In the rows, zero is written as 128.
Families of rows that turns and mirrors carry onto each other, the same ones carrying the whole set onto itself: the rest of each named row's family, in list order:
4 families of 8 rows:
Bokes: [115 103 118 107 132 135 104 104 129 126 125 152 142 159 156 101 151 157
 108  94 115 101 144  90 137 137]
Togi: [118 147  90  87 116 115 132 122  95 145 108 194 122 124 135  68 146 123
 120 112 136 120 146 128 151 119]
Vetef: [153 120 148 115 111 126 130 129 125 153 157 169 139 125 123  97 149 121
  86  95 155  99 138 114 148 108]
kis: [116 137  99  94 111 123 128 123  96 148 112 190 112 124 127  70 136 124
 118 104 128 112 152 131 132 109]
noz: [128 110 146 128 133 143 106 123 155 116 135 132 157 127 133 144 172 130
 101 126 142 124 119 102 146 146]
lezop: [ 98 137  87 100 133 133 107 120 124 102  83 160 139 124 143 114 166 132
 134 143 123 144 128 117 150 154]
Tesa: [125 166 113 126 114 125 104 113 125 123  94 168 167 148 153 104 198 141
 109 118 150 119 130 118 144 109]
Tapu: [153 136 139 112 127 124 134 130 121 158 145 167 125 114 134  96 152 106
  77 101 152  88 140 103 151 121]
lumuf: [ 91 123  97 100 125 136 104 117 126 108  96 160 153 133 134 116 164 147
 139 137 127 159 126 128 144 143]
bego: [111 139  87  95 116 117 123 104  92 148 117 184 120 130 142  72 140 134
 126 109 137 111 144 134 146 118]
vegog: [ 90 133  90  91 114 130  94 113 123 108  95 165 138 127 140 115 155 135
 139 140 120 148 122 112 148 141]
Leza: [128 148 108 117 116 117 132 131 114 135 120 164 137 102 108 120 153 104
 112 145 160 147 132 155 171 134]
Zef: [126 158 123 120 105 117  98 108 129 132 109 184 171 140 148 104 196 133
 103 113 146 113 122 117 139 103]
bikep: [132 155 102 112 125 117 129 142 107 133 118 169 159 102 112 110 157 107
  99 145 171 138 132 147 161 132]
mun: [134 120 134 124 134 138 112 126 153 112 131 142 164 124 141 143 177 131
 101 135 149 131 114  99 166 154]
mago: [117  99 113  93 145 143 142 136 119 134 131 144 109 108 119 107 122 120
 115 126 133 134 144 113 155 159]
Tovep: [164 127 143 115 120 119 127 134 114 157 143 167 142 127 126  93 165 122
  79  97 152  98 140 104 144 113]
zit: [111  95 115  99 134 124 132 126 120 122 145 150 113 102 129 101 114 110
 111 129 127 121 130 115 158 156]
buvak: [133 118 151 120 134 141 115 140 158 119 123 145 160 118 126 138 177 119
  91 130 144 135 121  96 150 144]
nopo: [140 162 120 117 113 135 107 122 128 135  97 177 167 148 136 109 202 143
 110 108 151 122 135 118 139 107]
vuvo: [118  81 121  89 124 129 134 133 125 125 136 146 112 109 124 107 123 127
 108 126 133 127 139 114 147 160]
Sel: [ 81 129  93  98 127 138 111 112 132 104  99 161 136 122 140 116 153 133
 142 140 128 147 125 127 153 152]
Kogef: [133 177 112 128 120 132 106 114 123 132 104 185 165 139 143 106 192 128
 112 111 146 116 127 116 149 103]
lene: [116 133  88  81 115 110 120 127  90 137 112 192 129 125 139  72 149 125
 111 104 126 116 148 131 142 109]
muna: [112 105 116  95 131 125 103 101 134 122 125 165 127 152 163  92 157 142
 112  96 111 102 145  86 134 130]
damu: [111 103 134 101 126 142 111 103 142 133 124 161 120 146 157 102 159 148
 118  94 111 107 134  84 135 129]
Mas: [160 123 145 127 132 130 145 134 126 151 146 166 138 123 129  99 159 118
  81  97 157  95 141 119 150 123]
Defaz: [122 109 125  99 131 144 107 116 135 122 121 165 139 147 160  91 162 153
 107  94 118  96 134  76 128 129]
temer: [131 126 147 134 131 150 118 121 160 122 128 136 147 125 127 138 167 128
 110 132 151 127 117 100 156 154]
Dem: [121  93 123  88 134 134 135 133 124 137 148 157 112 102 115 106 120 112
 111 120 129 125 135 112 150 153]
bovol: [131 152 118 119 117 133 137 146 115 138 116 160 152  99 105 117 161 111
 109 142 168 143 120 144 163 135]
zifi: [135 156 118 110 115 124 134 145 120 132 116 177 136  91 109 110 164  98
 112 142 163 144 122 141 162 125]

The rest of the family of noz: Togi, Tesa, Tovep, Sel, muna, Dem, bovol
The rest of the family of vuvo: kis, vegog, Leza, mun, Kogef, Mas, Defaz
The rest of the family of Vetef: Bokes, lezop, zit, nopo, lene, temer, zifi

